Here are some points:
[  8  14 -21  32  30  30  60 -18  -6  58 -15  25 -24  19  53 -23 -25 -12  31 -26 -25 -23 -18 -18
  50 -20 -26]
[-13 -18   4 -24 -26 -26  -7  61  96 -15  72  27  49 -26 -23 -25  33   3  12   1  56  75 -15 -13
 -24 -19 -19]
[ 42 -25  31 -18 -26 -19 -23 -23 -26 -15  -9   2  18   4 -25  37  40 -26 -24  38 -13  -9  21 -14
 -20  40  23]
[-11  12 -18  -5   1  -5   3  29  13 -24  44  23   1 -14   2 -25  -6   4  25  10   1  30   0 -12
   4 -18  -9]
[-22  13  -1   6   7   4   5  -3 -15  15 -21 -13 -19  14  21  -3  -4  -4 -25  -7 -13 -17 -17 -17
  15  -8  12]
[ 10  31  -8   4   2  14  14 -15  -7  30 -19  40 -20  22  47   0 -20  16  -8  -3 -20 -24  -9 -14
  23 -12  -1]
[-26  41 -26   9  24   1  15 -17 -23  55 -23  17 -19   5  34  -6 -25 -12  -3 -26 -25 -17 -17  -6
  36 -20 -26]
[ 35  -9  21 -17 -26 -26 -25 -19  -2 -23  -2  -1  41 -18 -19  14  56   5 -25  22   6   8  37 -13
 -24  42  36]
[ -3   2 -26  35  28  27   6  19  10 -18 -19 -18 -24  11   8 -25 -25 -26  37 -26   8  10 -20  38
  11 -23 -21]
[ -8 -25   9 -19 -20 -12 -23  23  22 -25  24 -26  29 -18 -25 -23  14  -2 -18  11  35  31 -17 -19
 -22 -17 -14]
[ 28  -2  -9   7   9  10  22 -17 -26   7  -8  25 -16  18  49 -12 -25  -2   6 -24 -17 -17 -20 -18
  26 -18   9]
[-25 -25 -26  47   9  15   1  41  15 -22 -21 -17 -24 -19   7 -19 -25   9  49 -26  24  23 -16  41
   3 -14 -19]
[-16  42 -26  58  23  31  25  -4   3  21 -13 -24  -7  30  42 -22 -25   2  36 -26 -22 -21 -15  29
  58 -24 -18]
[ 22  16  28 -18 -19 -26 -20 -18 -20  -5 -14 -25  22 -26 -20  32  42   9 -25  25  -3 -17  31   1
 -20  39  22]
[ 36  28 -11  16  30   3   3 -22  32  51 -22 -22 -17  19  21   4 -25   8 -14 -10 -17 -23 -12 -12
  31  -6 -18]
[ 95   2  48  -8 -26  24 -15   3  -1  -5  30   1  19  -9 -25   7  57 -22 -13  55   7   0 -15 -14
 -16   8  35]
[ -9  24   2   2  31  20   3 -18 -14  12 -20 -12 -24 -21  16  30 -25  -4 -16 -13 -21 -13 -16 -15
  18 -14 -26]
[-26  28 -26  40  31  27  14   1  -4 -10 -19 -16 -24  46  -1 -18 -25 -25  30 -26  -5  -9 -20  24
  17 -15 -26]
[ 18 -21  10 -24   6 -26 -23  -3   0 -25  20  -1  15  18 -22  -8  11 -10 -17  10  11  11 -14 -19
 -19  -9   7]
[-12   3 -26  59  20  28 -25  40 -26 -25 -20 -26 -21  -2   1 -25 -22 -12  47 -26  12  17  -5  72
  17 -22 -26]
[-14 -20 -10 -18 -26 -26   5  38   3 -24  55  12  15 -26   3 -23  10  20  28   4  22  45 -19 -15
  -7 -24 -22]
[-23  74 -26  66  29  37  34   4 -17  24 -18 -10 -24  83  43 -18 -25  -9  33 -26 -24 -16 -15  37
  55 -24 -22]
[ -2   3  -1   8  41  21  46 -16   2   1  21  78 -24  -5  34 -14 -22  -1  19  -5 -12 -15 -19 -12
  40 -21 -25]
[-24 -13 -26  68   8  -1 -25  45  22 -25 -19 -26 -15 -26   8 -25 -25  23  63 -26  30  34  -2  74
  12 -19 -26]
[-26 -11  13 -18 -26 -26 -25 -22 -26  18 -19 -26  -5  38 -21  14   2   9 -24   0 -25 -15  34  11
 -23  38  15]
[-26 -14 -26 -20  -3 -26 -16 -17   1 -11 -19  -1   4 -26 -23  16 -20  48 -25   5   3   6  53  36
 -24  33  21]
[-15  11 -26  12  24 -15  33   5  -7  10  -4  28 -24   2  29 -25 -13 -26  36 -16   7   5 -16 -18
  27 -12 -26]
[  7 -25 -26  61  11  -3 -22  48   3 -22 -24  -9 -24 -26   7 -11 -25  -2  58 -17  43  33 -12  73
  23 -19 -25]
[ 18  17  25 -14  -5  31   2 -24 -26  53 -21  13 -21  47   0  21 -15 -15 -20  -7 -25 -13  -8 -24
   1   5 -26]
[-13  -7   2   1  33 -21  22 -16   3  33 -14  30 -24  13  19   0   7 -26  16 -11 -25 -13 -19 -15
  -1 -20 -26]
[  6  15  23 -22 -26 -19 -25 -21  -9 -15  -2 -18  31 -12 -25  30  29  -5 -25  28   3 -11  33  -6
 -24  37  38]
[-26  11   6   0  13  21   9  -7  -5   8 -10  13 -22   3   8 -16  -4 -26   6 -10  -3  -9 -19 -16
   2 -24 -24]
[ -3 -11 -26  59   8  -8 -25  40  30 -17 -23 -15 -13 -26  -2 -17 -25   3  51 -26  29  25  -8  70
  16 -20 -26]
[ 43   0  52 -21 -26   5 -20  23  -5 -25  56  -8  31   3 -25  -3  49 -26 -25  33  33  26 -16 -19
 -19  -4  19]
[ -4  10  -1  -6  10  19  16 -24 -22  11  -9 -26 -21  14  16  -1 -16   2 -17  -6  12 -21 -18 -17
   5 -11  -1]
[  0  20  24 -12 -26 -26 -25 -24  37 -20   2 -11  43  -5 -17  26  45   0 -24  38   7 -17  25  -7
 -24  36  40]
[-13  -6 -20 -19 -26 -26 -17 -19   8  -1 -16  42  20 -18 -25  36  -6  42 -25  15  -9 -16  55  31
 -19  38  44]
[-26  68 -26  57  35  28  25  -7 -11  22 -11 -21 -24   6  44 -25 -21   6  33 -26 -17 -16 -16  26
  52 -18 -19]
[-26   3 -10  14  20  18  40 -15 -15   1  13  56 -20  15  33 -21 -12   6  21 -25 -15  -3 -17 -17
  33 -13 -26]
[ 58 -20   2 -24 -26 -26 -25  22  28 -12  50 -11  57 -12 -23 -20  18  11  -5  31  35  47 -19 -14
 -24 -21 -20]
[ -6  30  -4  -2   6   9   9 -19  -9  23 -12  -3 -24  15  15   2 -12  11 -16  -5 -25 -15 -12 -18
   1  -6  -1]
[ 17  25  44 -14  25  23  22 -19 -16  32  -1  -4 -24  10  -6  32  14 -15 -25   2 -25 -16 -20 -16
  -9  -1  15]
[-26  35 -12  12 -26  36  14 -18 -26  61 -24 -14 -24  47  33 -25 -22  19 -14 -26 -25 -24 -12 -16
  40 -11  12]
[  9  25  16 -10  26   8   4 -20 -19  38 -14  -6 -15  21  14  21  -2 -14 -25 -20 -22 -18 -13 -15
   0  -4  -6]
[-26  35  -2  22  37  38  51 -11 -26  15 -10  20 -11  29  46 -15 -25  -6  10 -26 -24 -24 -17 -17
  48 -18 -26]
Here are 10 more points, each followed by its number:
[-24 -14 -11  -1  -2   9   2  -5   0 -25  23  23 -22  -4   8 -24 -21 -26   2   1  -8   5 -18 -15
  -1 -22 -26] 0
[-26  10  17  11 -11  33  49 -16 -26  19  -1   6 -24  28  30 -21 -25   8  13 -26 -25  -7 -18 -11
  33 -24 -25] 1
[  3 -22  12 -24 -23 -26 -25 -22 -26 -21  -7 -14  16  -9 -25  48  29  14 -24  17 -18 -16  36   4
 -24  30  29] 2
[  5  -5   9 -14   9 -12   6 -17 -14 -10  12  -9   8  -6   5   7  21   3  -8 -18 -11   2 -18 -16
  -7 -15 -26] 3
[ 17 -25  29 -12 -26 -22 -25 -24 -12 -25   2  -9  30 -10 -25  22  34   1 -24  37   5 -11  30 -10
  -8  34  41] 4
[-13  -6  -9 -16 -26 -18 -25 -19 -26  28 -21 -25  -8  -1 -25  43  13   6 -25   9 -21 -24  47  26
 -22  56  38] 5
[ 30   7  12   2 -21  15  14 -20   3   3   0 -26 -20  13  28  -1 -13 -26 -12 -26 -19 -15 -23 -14
  13  -7  -4] 6
[ -6 -16 -10 -16 -26 -12  -9  57  22 -13  57  11  32 -26 -12 -13  23 -26  19  28  41  54 -17 -18
 -22 -19   0] 7
[ 22 -24 -11 -13 -26 -26 -23 -24 -15  20 -24 -17 -11 -18 -20  14 -25  25 -25  -1 -25  -9  48  34
 -22  41  25] 8
[  4  -2  16 -17 -24  -3 -25  -9 -21 -13 -18 -26   8  -7 -25  30   2   0 -25  29 -25 -21  28  -1
 -24  34  21] 9
Which of these numbered points is nearest to each point below, ignoring the direction in which the first points spread most? Its number follows each.
[-22 -21 -26 -24 -26 -26 -25 -18  -6 -23 -16 -25   9 -26  -9  32 -25  42 -25 -26  12  -3  69  56
 -24  49  33] > 8
[-22  38   6  17   4  26  54  -9  -3  20  -5  49 -24   7  37 -25 -22   2  18 -26 -16  -9 -14 -18
  37 -17 -15] > 1
[ -5 -25  26 -16 -12 -26 -25  -3  -2 -18  24 -18  47 -15 -21   9  38 -20 -25  54  30  14  20 -12
 -24  26  43] > 4
[ 12  15   7   4  13  -3   9 -18   3  38 -21   4 -24  24  30   3 -18  -9 -10 -18 -25 -14 -19 -14
  14 -12  -4] > 6
[ 18 -18 -15   3  -3 -26  -9  -3 -16  -4   4  18  -3  22   9 -21  11  14  13 -19 -16   2 -15 -19
  -3 -21  -9] > 3
[  7 -25 -24 -20 -26 -22 -24  98  43 -24  51 -16  55 -26 -25 -25  32  20  10  13  98  82 -16 -16
 -24 -19   4] > 7
[-10 -25  45 -24 -21  21  -6  -4  -6 -19  24   0  11  63 -23  16  35   2 -22  24  -8  -9 -13 -18
 -19 -10   5] > 1
[ 24 -25  15 -24  -9 -26   3  67  91 -25  69   9  44 -26 -25 -25  56 -26  37  21  60  58 -18 -16
 -20 -20 -15] > 7
[-13  11 -16   4   8   5  19 -24  25  38 -10 -12  -2  11  23 -10  -5  -3   7 -17 -16 -16 -12 -16
  29 -14 -26] > 3
[-10 -25 -12  -9 -12  12  -1   5  14 -24  29   9   1 -10 -10 -25   2 -15   8  16   9  20 -13 -20
  -1 -20  -3] > 0
[  6  27  19  -4   5  41  18 -24 -14  31 -23  -8 -24  17   3  28  -9 -26 -25   8 -25 -19  -9 -17
   9  -5   7] > 9
[  9 -25   8 -21 -23 -23 -25 -18  -8   6 -15 -20  -6 -26 -22  42  15  20 -25   5 -20 -17  35  14
 -15  33  25] > 2
[ 34 -24  34 -12 -26 -26 -25 -18 -13 -25   3   6  38 -23 -24  19  33  -8 -25  29   8  -9  35  -3
 -21  53  44] > 4
[ -3 -12  20 -17 -26 -17 -25 -19 -26 -13 -17 -19   3   6 -21  42  23   3 -23  45 -25 -17  40  17
 -23  49  31] > 9
[ 39 -25  35 -19 -26 -16 -24 -14 -14 -25   8 -26  46  -2 -17  37  36  18 -25  43  13  -2  19 -19
 -15  26  24] > 4
[ 19 -18  15 -18 -21 -26 -10  80  27 -23  92  -2  59 -26 -25 -25  36  -8  32  31  66  73 -18 -16
 -14 -18 -26] > 7
[ -9 -25   1 -12 -26 -26 -25 -18 -26  -7 -21 -25  15 -26 -25  37  13  31 -25  34 -20 -24  45  20
 -24  47  24] > 2
[ -6  13  24 -12  56   9  -1 -15 -26  29 -22  -5 -19   8   5  15 -13  -2 -22  -2 -25 -10  -9 -17
   1  -2   6] > 9
[ 26  51  43 -16   8   6   4 -14 -26  30 -15 -26 -20  13  -6  14  15 -15 -21 -16 -25 -16 -10 -18
  -6   3  13] > 6
[-23 -22   5 -24 -26 -26 -14 -17 -21   2 -16 -26   5 -17 -18  52   7   8 -25  14 -18 -23  54  25
 -19  54  42] > 5
[-26  43 -26  57  37  70  41 -10 -26  17 -19 -26 -24   7  42 -25 -25 -14  22 -26 -25 -20 -21  20
  72 -20 -26] > 4
[ 43 -25  31 -20 -24 -26 -25  -1 -17 -25  29   1  79  -9 -21   4  48  10 -22  56  36  29  24 -17
 -24  23  40] > 4
[ 23 -25  30 -24 -15 -26 -25 -16 -17  10 -21 -21  13  -8 -25  36  25 -21 -25  29 -18 -18  25 -12
 -24  32  35] > 9
[ -8 -20 -26 -21 -26 -21 -25 -17 -26   4 -17 -26  -2 -26 -25  32 -25  67 -25   0 -17 -21  55  40
 -18  33  49] > 8
[  3 -25   4 -15 -23 -20 -25 -19 -26   0 -12  -3   2  17 -25  32   0  10 -20  28 -17  -8  39  22
 -20  40  22] > 2
[ 11 -25  18 -18 -26 -24 -25  -9  -4 -25  29 -15  47 -26 -20  13  35  -9 -21  41  23   6  23 -16
 -22  26  19] > 4
[-26  15 -26  66  28  50  25   1  16   5 -24 -26 -24  -5  46 -25 -25 -20  40 -23 -25 -20 -19  35
  59 -21 -26] > 4
[ 21  29  -2   1   5   2  15 -14 -10  33 -15   3 -24  44  29   3 -25  19  -3 -26 -16 -24 -19 -13
  24 -11  -4] > 6
[-18 -24 -22 -24 -26 -26 -15 -20  -8  43 -22 -14 -15  13 -22  24 -24  19 -25  22 -15  -4  45  31
 -23  55  27] > 5
[-26  39 -26  42  24  51  22 -17  -7  18 -23 -18 -19   9  35 -18 -20 -20  18 -17 -13 -18 -16  14
  41 -16 -21] > 4
[ -6 -25 -26 -17 -25 -16 -25 -16  -7  -1 -24 -15 -11 -26  -4  40 -20  58 -15   8 -13 -21  52  36
 -21  42  36] > 8
[-26  31   4  29  30   7  58 -21   4  36 -16  36 -22  17  53 -25 -25 -26  11 -26 -19 -24  -8 -16
  56 -19 -26] > 1
[ 31  32  61 -16  37  22   9  -8   1   6  -8  14 -21  18  -2  17  16 -26 -22   7 -23 -24 -16 -17
 -13  -1   7] > 6
[ -4 -12 -10 -11  16 -26  31  76  37 -25  31  37  18 -23  -3 -16  20 -23  66   3  62  51 -16 -24
 -17 -18 -22] > 7
[-10  -8  53 -18 -15   0 -18  10  -4 -24  26  22  37  15 -25   2  43  -7 -24  23   6   3 -18 -20
 -11   2  21] > 1
